[136 156 125 141 127 121] out 156

[[135 127 131 135 116 118 157]
 [113 111 122 107 138 121 134]] out 127

[[154 134 120 127 135 121]
 [117 128 137 124 129 127]] out 134

[[107 129 115 139 111]
 [127 107 139 124 108]
 [128 147 115 130 146]] out 129

[133 128 148 147 153] out 128

[138 150 123 117 136] out 150

[[109 135 125 148]
 [102 116 114 136]] out 135
---
[[107 135 132 121 110 132]
 [109 142 120 121 110 132]
 [109 142 122 121 109 132]] Out: 109

[[117 120 115 128 122 112]
 [118 129 148 118 127 120]
 [130 128 102 144 133 136]] Out: 133

[[136 136 123 123]
 [104 134 123 115]
 [143 113 149 155]] Out: 149

[[128 116 133 130 153 129 127]
 [117 138 140 133 140 135 126]
 [137 114 127 118 120 114 105]] Out: 114

[[155 134 145 123 140 154]
 [131 127 133 129 136 125]
 [127 121 107 124 114 140]] Out: 114

[[145 108 119 131 111 137]
 [115 135 122  99 153 129]
 [130 126 126 122 104 153]] Out: 104
---
134,118,152,115,124
103,107,139,132,124
141,128,141,118,127
>> 141

119,154,126,154
132,155,107,156
112,154,104,148
>> 112

99,138,123,136,124,130
103,116,135,141,108,147
146,108,152,140,131,129
>> 146

119,143,130,122
152,113,140,147
134,140,146,141
>> 134

112,129,136,117,129,141
135,127,123,131,106,129
125,119,138,134,111,124
>> 125

115,138,112,130,144,133,118
153,147,150,132,146,151,143
115,136,104,120,138,139,134
>> 115

137,116,126,144,112
128,125,119,121,109
113,134,111,102,121
>> 113
---
[154 144 105 134]
144

[[116 144 133 133 105 148 140]
 [137 125 146 122 154 147 136]]
125

[[134 126 140 116 139 141]
 [132 122 140 116 132 140]
 [117 128 112 142 112 107]]
128

[141 155 102 105]
155

[125 148 121 124 140 102]
148

[130 145 150 158 105]
145
---
[[136 117 156 110 112 140 130]
 [139 137 106 150 119 107 127]
 [114 138 103 140 150 122 126]] out 127

[[129 127 122 117 133]
 [105 122 134 135 118]] out 118

[[118 125 130 124 130 123 114]
 [107 130 158 112 144 134 134]
 [108 123 122 136 148 117 121]] out 134

[[118 110 127 130]
 [117 106 132 121]
 [141 117 112 136]] out 121

[[145 131 130 116 147 127 115]
 [138 139 106 118 116 138 125]] out 125

[[128 100 118 105 106 111 102]
 [125 137 132 128 133 152 122]] out 122
---
131,142,107,126 Answer: 142, 131

135,113,105,153
133,116,118,138
Answer: 153, 138

117,132,143,147,120,104 Answer: 147, 143

157,133,133,126
116,134,117,125
115,121,130,133
Answer: 157, 134

112,143,131,101 Answer: 143, 131

119,110,130,135,116,147,114
119,140,123,104,154,118,128
110,116,135,133,124,139,114
Answer: 154, 147
---
[114 121 116 127  99 115 122] yields 127, 99

[[150 129 114 127 127]
 [129 133 130 133 128]] yields 150, 114

[114 134 124 133 104 127] yields 134, 104

[[126 124 132 131 124]
 [127 125 136 121 105]] yields 136, 105

[127 129 130 119 149] yields 149, 119

[134 153 157 117 120 106 122] yields 157, 106

[123  98 148 121 111 141 112] yields 148, 98
---
[123 126 136 135 149] → 135
[119 136 100 117 151] → 119
[100 124 106 104 131] → 106
[112 139 149 123 106] → 123
[117 102 131 140 133] → 131
[112 132 109 107 147] → 112
---
[139 143 135 118 105 118]
135

[[138 138 150 127 120 105]
 [121 113 120 148 109 129]
 [109 136 116 112 143 111]]
116

[[124 124 145 130 115 124]
 [128 126 132 130 123 125]
 [121 122 153 131 109 122]]
153

[129 113 128 104 134 133]
128

[108 125 119 104 110 152]
119

[[133 112 138 124 128 116]
 [134 137 112 134 122 110]
 [132 119 106 102 125 153]]
106
---
[143 125 131 133 105 124 144] gives 105

[[107 137 101 130]
 [112 109 105 124]] gives 109

[[120 128 125 133 126 129]
 [129 130 106 133 116 126]] gives 133

[119 151 126 120 117 114 132] gives 117

[137 139 126 127 151 127 119] gives 151

[136 152 116 144 123 129 122] gives 123

[120 103 110 122] gives 103
